(in the rows, 128 means zero)
Rotation paths and how fast each direction turns (degrees per step):
Each turn is a multiple of 5 degrees from 10 to 175, or 0.
Each row of a path follows its step; steps can be skipped.

step 0: [122 131 126 123 131 115 132 135 122 117 131 117 127 130 128 128 118 126
 124 127 124 125 144 116 125 136 127 128 127 131 116 135 129 126 117 131
 124 135 124 130 126 126 129 137 132 120 131 126]
step 2: [124 134 132 121 123 126 137 134 130 127 138 128 122 126 123 121 134 130
 129 128 136 128 120 134 124 129 124 127 123 125 127 127 119 124 144 119
 121 125 140 124 127 134 133 117 116 118 128 124]
step 5: [134 134 127 124 131 119 133 135 134 129 131 119 122 128 130 133 136 128
 127 132 127 125 124 126 119 125 136 126 121 129 130 136 122 121 126 137
 120 140 116 131 133 134 130 112 120 119 125 128]
step 7: [131 130 128 131 119 123 131 135 116 123 122 132 130 115 128 119 130 130
 127 125 119 121 135 131 138 135 118 130 129 125 122 125 127 125 139 121
 143 132 134 122 135 130 125 123 129 127 123 132]
step 8: [131 132 133 127 134 140 132 130 124 126 124 120 124 135 139 141 118 127
 138 126 129 126 128 117 120 123 123 125 129 128 124 133 121 116 130 120
 126 132 125 130 129 124 133 129 118 116 123 125]
step 25: [132 132 130 129 132 138 125 132 121 124 130 123 124 126 133 129 118 133
 126 124 130 124 129 131 125 130 118 114 127 132 128 137 123 136 126 143
 139 124 128 122 141 134 139 123 122 128 124 132]
step 26: [129 133 132 126 125 122 142 140 132 129 124 130 123 137 138 127 125 117
 121 123 124 130 127 116 136 125 130 131 131 124 122 139 139 120 124 128
 127 124 124 117 123 127 121 130 129 130 121 131]
step 27: [111 133 126 133 136 120 125 126 115 124 126 133 127 121 134 129 137 120
 124 129 123 120 132 127 118 132 131 132 128 121 121 127 125 126 132 125
 121 131 126 135 133 129 128 133 134 119 138 120]
Speeds:
[129 127 127 129 126 125 127 130 128 126 127 128 131 125 132 129 125 127
 128 127 125 128 128 126 129 127 129 128 126 129 127 124 129 130 126 125
 127 125 128 124 127 130 129 131 125 127 128 129]	95
[127 129 127 129 130 128 127 125 127 128 128 132 131 128 129 128 127 127
 127 127 128 129 126 128 123 125 125 125 124 126 128 130 123 131 128 128
 129 126 130 128 127 127 127 130 130 127 126 125]	155
[124 128 124 127 130 129 129 126 126 125 129 129 130 127 126 127 127 132
 127 126 129 125 127 129 127 131 128 132 130 129 128 129 130 130 126 128
 125 127 125 130 127 130 127 131 129 127 128 128]	120
[131 127 125 129 128 126 126 127 129 127 128 126 125 129 133 124 127 128
 127 123 128 127 128 127 127 128 128 130 127 132 129 128 125 129 132 129
 127 128 129 131 130 127 125 128 129 129 129 130]	160
[130 130 128 126 128 128 126 128 128 129 130 127 132 132 129 126 131 127
 125 127 131 129 127 128 129 129 124 127 125 128 127 129 132 128 127 128
 128 125 127 131 126 130 131 127 127 126 128 131]	110
[124 126 131 127 127 128 129 129 128 125 125 124 128 130 128 130 126 127
 128 129 126 130 128 131 126 129 128 127 129 130 129 128 125 130 125 130
 127 127 130 132 127 127 131 129 128 128 126 131]	130

step 8: [125 124 123 128 129 117 125 121 130 129 131 131 138 132 132 131 136 139
 131 117 126 126 124 133 131 111 128 133 124 125 113 127 122 131 138 125
 134 117 130 125 128 120 139 136 114 128 128 132]
step 11: [123 116 118 135 128 131 127 133 132 122 133 112 137 133 121 138 135 143
 133 115 127 125 133 127 120 126 127 128 129 132 130 123 125 136 125 133
 136 124 137 120 134 128 128 120 130 125 132 122]
step 15: [136 126 126 125 141 142 123 135 138 127 127 131 128 133 127 126 140 130
 126 121 122 122 125 132 127 123 126 122 139 130 122 135 139 132 115 129
 136 122 131 126 127 134 138 117 120 133 129 118]
step 16: [121 124 124 126 135 126 121 132 140 136 133 125 137 129 116 128 133 130
 116 123 123 124 132 126 129 124 121 119 132 127 121 136 136 131 116 138
 134 121 128 112 125 127 132 128 120 132 119 126]
step 18: [121 135 135 127 121 117 128 130 137 125 121 125 133 131 133 133 128 126
 127 122 127 125 125 134 129 122 126 131 136 137 128 132 142 133 123 128
 148 128 124 124 129 121 129 129 110 138 132 136]
step 19: [127 133 122 129 127 130 129 132 127 130 128 121 136 138 133 131 128 136
 126 123 125 111 126 127 129 122 124 128 130 136 109 132 131 125 127 124
 139 130 124 126 126 119 120 124 113 135 141 136]
step 21: [127 124 116 132 139 125 125 139 127 139 124 125 131 134 128 133 126 128
 131 117 133 123 128 117 129 135 127 125 135 133 126 118 146 128 132 134
 141 131 119 118 123 132 126 124 124 125 129 122]
step 24: [121 130 130 114 142 120 123 134 125 133 134 129 135 132 138 136 125 122
 131 123 122 125 119 133 133 118 132 129 127 135 113 129 137 123 124 133
 134 120 128 127 127 123 137 125 134 121 134 136]
Speeds:
[128 127 131 128 129 125 132 129 128 125 128 128 127 126 125 129 127 130
 133 128 129 129 128 128 127 131 132 130 130 130 127 126 129 125 127 130
 129 130 127 128 129 130 131 128 127 130 128 126]	100
[127 129 131 131 128 125 129 130 129 130 128 129 126 129 130 126 127 129
 125 127 129 125 127 125 127 130 126 127 130 127 128 130 132 122 128 128
 128 127 127 128 129 128 125 127 126 131 128 129]	20
[127 126 130 129 130 129 130 129 128 130 125 129 130 127 130 128 128 127
 130 126 129 129 125 127 131 129 127 129 130 123 131 127 130 133 125 129
 129 127 125 129 129 125 130 129 126 129 127 129]	135
[127 127 127 129 128 127 131 126 126 130 125 124 131 129 127 129 125 131
 127 128 127 127 127 128 129 127 128 128 127 128 130 127 127 129 130 123
 130 133 129 126 130 131 125 127 127 131 129 129]	40
